In the rows, zero is written as 128.
One turn or mirror swaps these rows in pairs. Which row does each one swap with?
K700: [117 119 113 183 113 150 128 109 116 149 137 111 126 120 137 130 146]
K858: [131 111 141 134 155 113 100 123 104 150  92 113 120 131 124 151  96]
K354: [132 150  90 158 118 138 152 108 118 128 102 131 105 129 144 146  89]
K534: [ 89 132 126 128 127 145 161 126 112 143 139 126 106 134 164 120  97]
K501: [141  96 151 133 162 130 100 126 119 137 114 128 100 129 136 159  92]
K152: [126 146 148 159 152 134 125 147 140 143 145  90 114 132 143 142  78]
K891: [121 150 138 155 152 127 129 147 135 145 131  93 114 132 153 140  68]
K913: [121 146 146 157 156 129 129 150 138 151 143  95 108 128 149 134  78]
K604: [139 151  96 158 129 131 153 116 127 124 105 137 112 132 153 145  86]
K138: [116 140 143 126 143 150 166 138 117 131 144 116 121 123 177 131  86]
K643: [121 123 129 132 120 155 136  99  98 124 125 164 124 114 123 139 119]
K840: [133 141 151 138 160 144 141 131 159 152 145 101 117 123 141 128 101]
K153: [154 103 132 136 161 125 136  98 143 145 103 119 117 130 142 139 127]
K585: [103 129 108 173 114 144 141 120 105 155 136 111 120 124 151 116 138]
K636: [139 159 136 163 148 125 123 135 125 141 108  96 144 109 122 125 105]
K58: [147 119 114 182 114 159 115 100 120 131 143 116 112 118 128 146 131]
K256: [151 112 118 184 118 151 107 117 121 128 139 116 117 121 133 148 135]
K544: [131 142  99 139 123 139 149 104 118 118 101 156 110 120 135 137 109]
K820: [124 147 107 143 128 148 151 100 117 120  99 159 122 118 137 144 100]
K507: [109 110 141 137 121 151 104 114  80 134 133 142 123 111 133 138 132]
K672: [108 132 143 125 146 149 164 138 119 129 148 121 117 124 172 131  82]
K805: [146 149 102 174 128 122 141 126 125 128 108 122 111 143 153 152  80]
K505: [ 92 128 103 160 108 141 147 122 109 148 137 113 125 129 147 112 124]
K393: [142  97 149 137 158 127 107 121 121 137 112 121  99 141 134 167  90]
K551: [156 106 118 139 151 112 137 106 123 149  91 108 119 134 153 135 120]
K235: [158 153 142 152 149 142 129 128 129 129 127 104 144  99 127 125 115]
K166: [124  90 148 141 136 136 106 128  72 133 129 113 129 122 153 147 113]
K598: [114 127 135 123 144 155 167 132 118 142 143 121 120 125 172 124  85]
K262: [107 109 149 136 127 152 103 120  76 132 141 136 119 115 129 137 116]
K671: [118  92 152 144 134 135 105 132  73 135 134 116 125 120 148 148 108]
K176: [147  91 149 145 159 144 101 121 128 132 130 121  96 132 138 163  97]
K629: [165 111 125 178 128 155 109 118 134 119 137 119 116 128 132 158 119]
K691: [124 150 137 163 150 128 130 150 129 144 130  98 106 131 151 143  67]
K260: [125 128 106 181 110 142 122 111 117 139 144 114 122 119 134 124 143]
K834: [121 133 117 133 132 160 136  98 101 119 113 166 121 112 133 136 115]
K965: [148  93 157 140 155 137 102 120 126 137 124 121 102 132 137 165 102]
K853: [125  94 149 144 132 145 108 130  67 146 129 120 130 118 142 143 106]
K484: [ 93 142 117 134 126 148 162 124 115 145 137 131 115 128 167 114 106]

K505 is swapped with K643
K354 is swapped with K58
K629 is swapped with K805
K153 is swapped with K636

One turn or mirror swaps these rows in pairs. Which row does each one swap with?
K47: [105 103 145 137 170 112 135 167 132 136 146 100 145 143 126 122 159 138
 125 137]
K436: [ 89 156 138  91 157 107 131 131 115 129 155 124 125 144 125  91 153 175
 100 157]
K103: [ 84 108 140 118 115 117 163 111 139 137 138  71 131 153 122 105 112 128
  99 132]
K870: [ 87 155 139  79 157 104 142 142 108 145 149 133 135 139 116 114 154 157
  94 166]
K87: [110 110 165  81 112 119 138  98 107 129 137 126 120 146 119 138 121 129
  81 150]
K696: [ 86 126 150 126 120 105 175 124 132 144 138  95 134 166 134 102 120 116
 101 143]
K783: [ 99 142 144 118 113 118 133 109 114 137 137 129 136 131 121  83 140 132
 102 107]
K271: [ 90 107 122  79 148 145 128 134 107 139 170 109 147 149  91 106 150 158
 101 135]
K847: [118  83 151 103 138 144 124 142 117 124 137 113 117 140 121  97 131 159
 135 150]
K92: [ 80 112 146 108 151 144 131  84 144 141 136 134 148 138 116 122 120 174
  82 121]
K537: [ 75  97 127 108 123 105 117 133 128 121 122 123 123 149 114 121 153 132
 115 185]
K757: [ 82 114 144 135 126 115 169 125 148 122 134  79 144 153 131 112 125 120
  92 144]
K561: [ 66 104 137  91 151 139 134  95 137 128 148 109 151 138 108 136 137 172
  74 129]
K906: [ 89  98 169  94 166 119 147 108 130 150 151 141 158 154 125 131 124 147
 133 128]
K375: [ 79 124 149  97 152 139 133 104 125 137 124 106 156 131 111 141 134 169
  60 126]
K923: [ 92 125 134 109 166 132 111  90 144 135 115 117 150 129 126 126 132 161
  67 149]
K247: [ 86 139 136 110 134 130 124  98 124 139 140 104 155 158 119 123 124 165
  60 109]
K325: [119 105 151  98 138 117 120 134 102 125 149 117 124 164  98 130 145 135
  89 186]
K101: [ 77 145 112 112 160 136 117 105 107 124 167 119 132 161 129 146 127 134
  99 147]
K253: [104  88 147 138 159 113 129 153 122 137 131 110 151 143 126 135 151 141
 125 112]
K43: [ 87 151 142  90 148 107 129 116 104 129 162 138 128 143 103  99 151 155
 124 149]
K835: [ 89  91 185 107 129 120 122 135 107 136 133 120 156 132 150 137 142 139
 124 144]
K474: [ 92 145 119  93 153 128 143 107 132 119 132 111 154 156 150 107 112 178
  98 139]
K121: [ 90 127 131 128 148 147 107 106 126 137 107 110 134 152 155 142 133 140
  81 163]
K655: [ 74 121 162 102 172 134 143 120 122 115 128 100 130 140 155 128 145 115
 113 115]
K171: [ 87 141 158  78 138 125 123 133 114 130 158 121 130 137  97 118 152 149
 105 184]
K370: [ 98 127 160 124 158 134 141 124 125 115 135 122 127 147  77 125 148 167
 128 138]
K443: [ 98 146 154  81 156 120 123 136 115 127 168 149 133 150 116 103 134 150
 102 168]
K449: [ 79 122 140 104 158 149 110  87 124 119 136 119 155 134 119 127 124 146
  70 126]
K241: [101 122 118 107 147 152 105 138 112 164 139  83 113 147 136 116 139 142
  89 141]
K139: [108 116 160 135 148 122 100 102 142 154 131  79 129 163 126 126 131 161
  92 160]
K13: [127 118 147 105 127 113 102 129 127 159 138 109 111 146 151  99 159 151
 100 139]
K301: [ 93 119 145 114 127 101 154 117 139 142 126  82 147 144 141  98 113 106
 105 137]
K373: [ 83  88 155 114 137 148 131 151 125 123 115 109 130 179 117 133 135 166
 106 154]
K738: [ 78 121 152 126 119 101 154 116 143 140 143  90 133 138 135 103 124 102
 103 135]
K412: [ 73 125 142  81 162 115 139 148  98 133 147 145 147 163 115 110 146 163
 112 156]
K726: [108 110 147 112 157 147 131 133 110 109 142 138 122 162 110 103 115 166
  73 152]
K642: [107 121 149 106 164 129 106 112  96 160 123 140 122 133 155 127 145 139
 104 145]
K748: [104  87 170 127 168 105 128 152 136 135 134 112 142 131 130 119 141 137
 130 126]
K204: [110  88 158 111 150 114 123 165 131 148 137 104 151 131 127 120 138 133
 133 125]
K962: [103  95 127  83 144 105 144 127 111 106 126 100 135 154 131 136 106 155
  98 174]
K180: [105  95 132 122 167 106 129 160 127 141 138 108 137 138 135 116 146 153
 143 132]
K227: [122 104 145 124 157 133 135 167 128 138 138 100 156 146 117 125 147 137
 129 126]
K37: [117 102 155 115 136 102 150 142 123 136 179 124 137 126 137 107 128 131
  75 138]
K57: [113 119 155 102 133  95 129 107 134 157 128 111 131 159 141 102 145 103
  81 130]
K882: [105 115 108 110 137 117 131  81 138 143 149  91 130 149 145 122 116 123
 118 143]
K339: [ 94 123 129 124 131 119 174 122 135 134 128  89 159 153 136 105 117 113
 103 149]
K959: [100 130 105 135 139  94 121 114 111 145 145  93 139 176 131 120 140 137
  88 160]
K733: [ 80  77 151  83 129 114 137  90 117 128 127 100 141 149 144 135 137 137
 112 160]
K147: [ 81 136 117 144 145 123 155  93 141 151 150 132 142 140 111 115 128 148
  98 154]

K370 is swapped with K147
K757 is swapped with K47
K906 is swapped with K783
K642 is swapped with K87
K373 is swapped with K959
K253 is swapped with K696

